The rows of R fall into 4 groups, and each row is roughly a mix of its group's hidden directions; some rows fit no group.
R:
[[ 11  32  -4  18 -31 -15  17 -14   1   0]
 [-19 -14  15 -21 -19 -22   4  -4  31  -9]
 [  7   7 -15 -27 -26 -24  -3  20  19   6]
 [ 20  -2  -7  -2 -11 -21  10   9  40 -17]
 [ 24   6  21  -6  27  17 -19  12 -10  20]
 [-30 -22  26 -17 -14 -15   3  -8   8 -14]
 [  2  31 -14  20   4  27  11  12 -22   8]
 [ 27  15  -3  -1   3  -5 -12 -25 -24  28]
 [-19 -25  13 -35  12  -5  12 -11  -4  18]
 [ -5 -25  18  16  36   2   6  -1 -24  -7]
 [ -5 -20  41 -14 -17 -10 -11  -8   8 -13]
 [-17 -38  13  -6 -13 -14   7 -23 -12  -7]
 [-44   3 -10   1  17   7  11  22  -1 -12]
 [-12 -31  21   3 -26 -16   2 -21   7  -8]
 [-20  30 -13   7  22  12  23  18  -9   6]
 [ 16 -14  19   2 -14   8  -1 -14 -38 -19]
 [-11 -32  17  -3 -17 -24   6 -20  -3 -19]
 [ 20  15 -13  29  34  13  -6   3   4   7]
 [-31 -23  23 -10 -17   4  -1  -4   5 -26]
 [-25  11 -28 -13   9   1  -3  26  23  11]
 [-22 -16   8   5 -25 -26  13 -23   6 -16]
 [ -8 -23  22  11  20   3   7  -2 -15 -35]
 [-42  13  13   8   7 -14   5   6 -22 -14]
 [ 33 -13  -5 -28  -2  -7 -24  18  12   3]
 [ 29 -10  30   8 -13  14 -18 -12 -19   4]
 [ -3  31   3  21  -8  23  12 -10 -11  27]
 [-18  22 -13  19  14  23  17  25   2  12]
 [ 37  -4   5  -7 -11 -17   7 -23  17  17]
 [ 24 -18  23  -9  -5   4 -19 -15  -7  31]
 [-10  35 -19  -5  16  27  10  10   5  14]
 [ 26  21  15  28 -11  11 -14 -22  -5  -3]
 [-18   5  -1   4  18  24 -11  -6 -38  14]
 [  1  20 -33  12  27   8   9   8 -12  20]
 [ 31   0 -12   2 -14 -16   6  -1  35 -18]
 [-16   9 -11  -8  22 -12   9   2  32  30]
 [ -5 -13   8  -9 -44   4  11 -21 -16  -6]
 [ -8 -43   7 -25  11  14  -9  -9  -4  -6]
 [ 26 -31  19  -4 -21 -19  -6   7  13  -8]
 [-35  -6  24  13 -10 -15  -9  -8  23  11]
 [ -5 -20 -11  11   5  -2 -19 -10  34  29]
 [  2 -24  20  15 -25 -18   7  -6   5 -29]
 [ 18  23  -5  12  27  23 -10  19  -7  17]
 [ 29   9  19  24  -7  15  -4  14 -13 -25]
 [ 24  16   9  17  -3   2  -7  12 -32  25]
 [-29  20 -22   1   2  19  17  13   0  24]
 [-45  -3 -11  -7   3   4   9  14  17  18]
 [-16  -6   3 -41   2 -12  -3  29   0  -9]
 [-19  -5  13 -23 -22 -23  -7  12  29   0]
 [ 36  24 -10   4 -12  13 -13  -5 -10  23]
 [ 31 -20  10  -6 -26  -6  -5 -18   7 -22]
 [ 30   0  15   2  23  18 -20  16 -11 -18]
 [ 17   9 -22  17  25  11  19 -20  -8  19]
 [-25  16 -17   5  31   2   0  30  -2  -8]
 [ -5 -31 -29 -20  15  17  -3  -1   9 -18]
 [ 27  18 -31   6  21   9   3  11  20   3]
 [ 26 -30   7  -5 -10 -19 -24  -6   8 -17]
 [-19 -17  26 -29 -13  -2  -4   4  26  -8]
 [ 18  31   2   1  -1  24   4  -8 -29  18]
 [-17 -15  22 -14 -13 -16  -6   1  35 -16]
 [ -5 -32 -14 -24   7   1  -3 -14  14 -29]
 [ -5  34 -17  -4   4  11  -7  15  10  34]
 [ 24  22  -1  13 -27 -12  18 -24   5   7]
 [ 14  -1   9  18  17  13   0  -4 -30 -33]
 [  3  41   1   1  24   7   4   7 -16  22]
 [  8  34 -12  -7  37   6   3  14   4 -11]
 [-40  17  -7   7  14  11   6  12 -13  21]
 [-36  -6  -4  -9  11  -7   3  19 -11 -32]
 [ -3 -47  11   1   1 -12  -9 -11   8 -18]
 [  8  37   6  25  -1  11   7  21  -9  18]
 [-20 -26  19 -29   9 -14  12 -19  -7   0]
 [ 12  42 -10   6  11  17   0  19  -4  16]
 [-33 -12  28   6  -5   9 -20  13 -11 -17]
 [ 42  -2   0  -3   5 -21  -4   8  27 -10]
 [ 45  -9   5  -2 -13 -10 -12 -10   8 -20]
 [ 18   3 -13  -2 -14 -25  10   5  39 -13]
 [-19 -35  10   6  -2 -26   8 -18  10 -15]
 [ 13  35 -15   2  22  14  -7  22   1  16]
 [  3  18 -24  -2  15  23  -7  18  -7  31]
 [ 28  -1  12  14   8   6 -12  -6 -21 -35]
 [-13  26  16  25   7  12  17   7 -18  23]
 [-17  15  -4 -15 -15 -12  23 -25 -16  23]
 [-10  -9   5 -23 -47   3   7  -6   4   0]
 [ -3 -15  24 -32  10 -12  -7  13  22 -17]
 [ -1 -12 -10   5 -16 -23  24  -9  36 -14]
 [-17  -9   4  -3 -40   4  14 -22 -19   6]
 [-36 -16  16  -6 -17  -5  -1  -2  25 -17]
 [ 10  13 -27  37  15   8  11 -15  -7   5]
 [-32  14 -21 -11   6   6   8   8  15  30]
 [  9  15 -32  20  18   7  15  -8 -21  16]
 [ 16  18   7  10 -31  -4  -3 -26 -15  22]
 [  5  -9  19   0 -21  12  -4 -32 -30   9]
 [ 17  31   2  36 -10  19  -3   0  -8  -4]
 [ 33   2  15   2  24  19 -21  15  -7 -12]
 [-32  19 -24 -22   6  -1  12   8   4  19]
 [ 10  31   3  22 -19 -15   8  15  23  12]
 [ 26 -28  -1   6   0 -24 -22  15   3 -17]
 [  8  43  -5  -1  14  22   4   5 -10  20]
 [-20  27 -14  11  10  23  21  17  -7  16]
 [ 25  -4  -9  -2  -9 -18   9   6  41 -14]
 [-20   5 -18  -8  -4   4  19  -5  -3  43]
 [  0 -43   8 -26  14   6  -5  -3   7 -13]
 [  3  18 -12  15 -24  14 -17 -12  -1  35]
 [ 23  21 -13   5 -19 -24   7  -6  27  14]
 [ -8 -35  25  15  11 -25  -8  -3   7 -10]
 [-21 -22 -12 -23  26  -4  18  -1   2 -23]
 [ 20 -31  13 -16   6 -11 -17 -24  -6 -17]
 [-35  -4 -12   1 -31 -15  17 -14  -4   4]
 [ 17 -38  15   8   3   2  -3 -11 -21 -21]
 [-20  15 -22  -9  -4   3   4   4  17  39]
 [-32   3   4   0  -3  17  -9 -10 -36  18]
 [-25   2  -6 -20 -13  -6  26  -2  -1  34]
 [ 17  22 -18  10  -9  14   0  -3  -9  39]
 [-25   9   5   5  11  19  -7  -5 -40  15]
 [ -1  30 -37  -2   7  14  -1  18  -8  14]
 [-31  17 -11   1  23  -6  17  20  11  19]
 [ 31   5  19  12  -9   0  -3  -4 -22 -33]
 [ -3 -15 -11 -19  22 -18   7  16  19 -29]
 [  6  12 -35  24  16  27   9   2  -5  -8]
 [-10  -3  12 -10 -29  22   1  -9 -29  23]
 [-15 -27  23  19 -21 -19   3  -5  17 -12]
 [ 12   4  30  20 -20  -9  -8  -6 -19  27]
 [ -4  37 -13  17  -6  18  12  -7 -18  19]
 [  2  10 -17  19  15  27   0 -11 -15  33]
 [  0  32  -1   2  13  13   1 -27 -31  -7]
 [ 35   8  12   8 -14  -6   1 -22 -21 -21]
 [ -3 -42  -3   1 -24 -18 -14   1  15  -2]
 [ 29  12   3   1  29   7 -22  27  -3  -3]
 [-16   5  16  22  23  22   8 -23 -21  -8]
 [ 24  -2  18  33 -16  -3 -16 -14  13 -14]
 [-10 -36  10  20 -13 -26  -8  11  15  -3]
 [ 19   8  -7  25  18  12   5 -16 -32  15]
 [ 12 -36  17   8   8  -8  -9   6   5 -32]
 [  8   4  23  18  22  20 -24  -9   4 -25]
 [-17  -7  17   4   2  25 -15  -5 -40   3]]
Here is one row of each group, with its name. Which group are the others in?
[-37   4   7   0  10  14   5  -4 -36   7]
P
[ -5 -18 -15 -44   8 -10   1   5   0  21]
Q
[ 2 25  1 23 -5  7 -2 22 -9 36]
N
[  8 -10  26 -12 -26  19  -4 -11 -30   9]
T

[-36 -16  16   0 -15 -26   2  -8  11 -14]
T
[ 33   5  15   6  28  17 -20  13  -9   0]
T
[  0   6 -24 -14  30   8   2  12  20 -29]
N
[ 38  -5 -16 -21  -4   0 -20  21   2   9]
Q
[ 19   2  -7  30   9   3   2 -14 -37 -12]
T
[ 23  28 -24 -13  23   9 -12  18   1   2]
N
[ -2 -38  11  -8  -3  -8   5 -22  -7 -29]
N
[  8 -37   0  13 -24 -10 -11   8  17 -18]
N
[ -8   6  15 -19  13 -18 -12 -22 -13  33]
N
[-24 -27  28  -8  24   3  -4 -11  15  -7]
Q
[  8  23   4 -15  -9  -1   3 -36 -21  21]
Q
